In the rows, zero is written as 128.
Each path below is one point turned by a fixed rotation once a step. After each direction that follows a path, write how fast that rotation turns it, in deg/step (0 if it stays still).
Each turn is a multiple of 5 degrees from 10 to 175, or 0.
Each row of a path follows its step; steps can be skipped.

step 12: [136 129 123 124 129 120 135 129 126 126 130 130 141 132 123 127 126 130
 129 123 124 128 142 134 128 125 122 122 125 124 132 124 140 113 134 148
 133 127 124 114 120 125 123 133 133 129 123 136 121 125 140 136 125 131
 123 121]
step 16: [133 122 125 121 125 142 132 127 126 123 130 124 126 134 120 134 139 121
 124 117 121 118 133 123 125 138 122 129 131 133 122 132 130 134 147 136
 128 121 122 130 125 126 129 123 129 137 115 123 135 130 121 120 138 131
 128 131]
step 24: [131 124 132 126 133 119 125 123 117 125 143 128 130 134 129 135 123 144
 129 127 131 115 123 120 131 138 126 122 143 129 122 139 125 123 128 123
 127 130 118 118 129 128 119 123 130 123 136 123 131 137 123 124 133 128
 136 120]
step 28: [120 131 131 140 120 130 134 121 128 135 127 130 134 132 135 132 129 132
 138 129 136 125 137 131 114 129 124 129 122 134 137 142 129 127 128 139
 140 136 123 125 122 126 121 131 142 124 120 126 116 131 127 124 122 118
 128 129]
step 29: [131 127 133 139 133 136 125 122 132 118 133 119 122 136 127 130 140 131
 117 130 116 137 125 133 130 123 135 127 121 116 123 119 133 123 133 122
 135 127 128 127 137 124 127 123 125 122 130 131 137 124 129 138 127 114
 114 128]
step 30: [131 134 137 132 133 119 129 139 128 138 121 134 127 136 127 129 131 120
 117 117 128 135 128 123 126 138 125 133 128 138 138 133 134 132 124 132
 127 127 132 124 122 124 126 133 132 125 132 145 128 142 139 132 134 141
 128 132]
step 35: [133 137 119 130 128 134 135 127 134 130 129 130 143 129 123 139 132 124
 126 124 124 124 132 126 130 130 123 125 136 119 113 126 120 122 111 132
 118 133 126 124 118 132 130 128 127 122 121 123 128 124 110 129 134 135
 121 123]
step 41: [126 119 132 120 121 126 127 127 135 132 130 140 135 128 122 132 129 135
 108 137 135 127 140 125 129 123 132 129 130 136 133 131 133 128 127 124
 125 125 126 131 125 110 126 128 117 141 121 137 130 134 124 127 120 124
 128 124]
Directions:
[125 129 129 128 131 126 129 129 130 128 125 130 127 128 128 124 128 127
 126 128 127 130 126 126 130 126 127 129 128 128 128 126 126 127 125 127
 127 129 131 128 128 123 127 129 129 128 127 128 132 129 129 126 129 127
 128 132]
90
[126 128 132 131 127 125 124 128 128 128 126 127 131 132 131 128 130 128
 128 130 131 125 126 131 127 125 128 129 131 128 127 128 127 126 130 130
 129 127 128 127 131 127 127 128 128 128 128 130 128 128 129 129 127 128
 128 128]
20
[125 128 128 129 129 128 127 129 124 129 125 125 128 127 127 131 124 126
 128 126 129 130 127 127 127 129 128 129 126 129 128 131 130 126 127 129
 129 130 129 127 131 128 129 123 128 127 126 126 128 131 129 129 126 128
 131 130]
175
[126 126 127 125 130 127 128 126 130 126 126 127 130 128 130 128 127 127
 127 128 126 130 129 129 128 127 127 130 126 131 128 129 128 130 134 126
 128 126 129 129 129 130 126 126 125 127 129 127 129 130 128 127 129 129
 125 125]
160

step 9: [129 129 131 134 145 114 132 130 127 117 133 136 130 141 134 131 122 126
 129 126 126 122 127 146 136 120 126 139 128 127 130 137 137 116 123 121
 125 127 125 135 130 135 136 134 125 139 129 123 128 133 123 133 126 116
 127 130]
step 10: [126 135 135 130 119 132 125 131 128 132 124 148 124 135 139 140 128 127
 124 123 123 132 130 115 129 122 129 130 109 122 123 125 124 123 122 131
 128 129 129 126 125 112 135 138 129 127 116 128 122 119 126 120 134 119
 128 126]
step 12: [138 124 118 120 138 123 130 121 127 122 126 116 132 123 124 122 126 127
 117 129 135 137 123 142 130 127 131 132 134 118 125 127 122 142 128 130
 134 124 133 123 131 126 123 118 127 121 140 125 137 133 118 134 111 130
 133 132]
step 18: [120 124 135 114 125 135 138 130 128 120 118 134 128 120 142 140 131 115
 124 125 113 126 126 132 123 115 119 139 119 123 130 130 126 126 129 135
 134 127 135 122 121 137 125 125 121 129 127 130 121 125 123 122 123 134
 126 131]
step 22: [129 124 129 140 121 139 127 125 128 120 126 144 126 122 136 132 128 118
 127 127 132 128 134 119 124 120 126 133 116 130 127 114 125 115 140 141
 133 131 122 112 130 124 128 127 134 131 136 124 126 128 129 118 134 138
 128 125]
step 23: [119 126 132 127 124 132 125 123 123 143 126 124 139 127 119 133 141 136
 125 133 127 124 123 127 121 115 125 124 131 136 137 135 128 135 132 139
 130 137 125 117 129 141 129 136 130 127 127 120 132 144 127 129 119 130
 135 138]
step 37: [139 126 133 129 121 120 125 119 118 128 126 125 121 122 127 131 132 124
 132 133 135 135 121 131 139 137 135 129 130 136 122 122 124 118 116 128
 143 128 130 122 136 117 133 139 128 127 128 128 111 133 130 133 140 140
 125 127]
step 38: [125 103 125 133 124 137 132 123 132 121 136 122 128 132 131 125 118 128
 127 139 123 127 133 139 123 122 123 130 123 124 125 127 131 136 135 126
 141 136 127 124 132 130 134 130 124 131 112 114 121 130 131 125 119 132
 123 128]
Directions:
[131 127 131 131 126 126 131 127 128 127 131 129 125 129 125 128 128 130
 126 129 127 125 126 128 127 128 128 130 128 128 128 129 126 129 127 126
 129 129 126 129 126 126 130 128 128 130 127 133 128 129 127 128 130 126
 125 126]
65
[131 130 130 129 128 130 126 128 127 127 129 131 127 127 127 127 126 130
 128 130 127 129 132 127 128 130 128 124 128 127 133 128 128 127 128 128
 128 127 129 127 126 128 128 130 128 125 129 127 130 127 126 126 133 132
 129 127]
125
[129 127 127 129 126 127 127 126 130 130 130 128 130 132 128 132 130 128
 125 128 128 128 126 127 127 131 130 125 126 127 126 130 130 130 127 126
 131 128 130 130 129 130 126 128 126 127 126 126 127 128 129 126 131 129
 127 127]
80
[126 129 126 128 127 128 129 127 126 129 129 128 126 132 129 127 127 131
 127 130 131 128 127 132 129 127 125 129 129 128 130 127 129 128 128 127
 126 128 131 131 132 128 126 127 128 128 128 128 132 130 126 126 128 126
 131 125]
95
[127 128 128 125 124 130 128 127 129 128 130 130 129 129 127 127 128 126
 127 127 127 128 129 130 127 128 125 124 125 130 129 126 127 126 129 127
 126 127 125 125 129 129 131 126 125 125 128 128 125 129 126 128 128 126
 126 127]
90
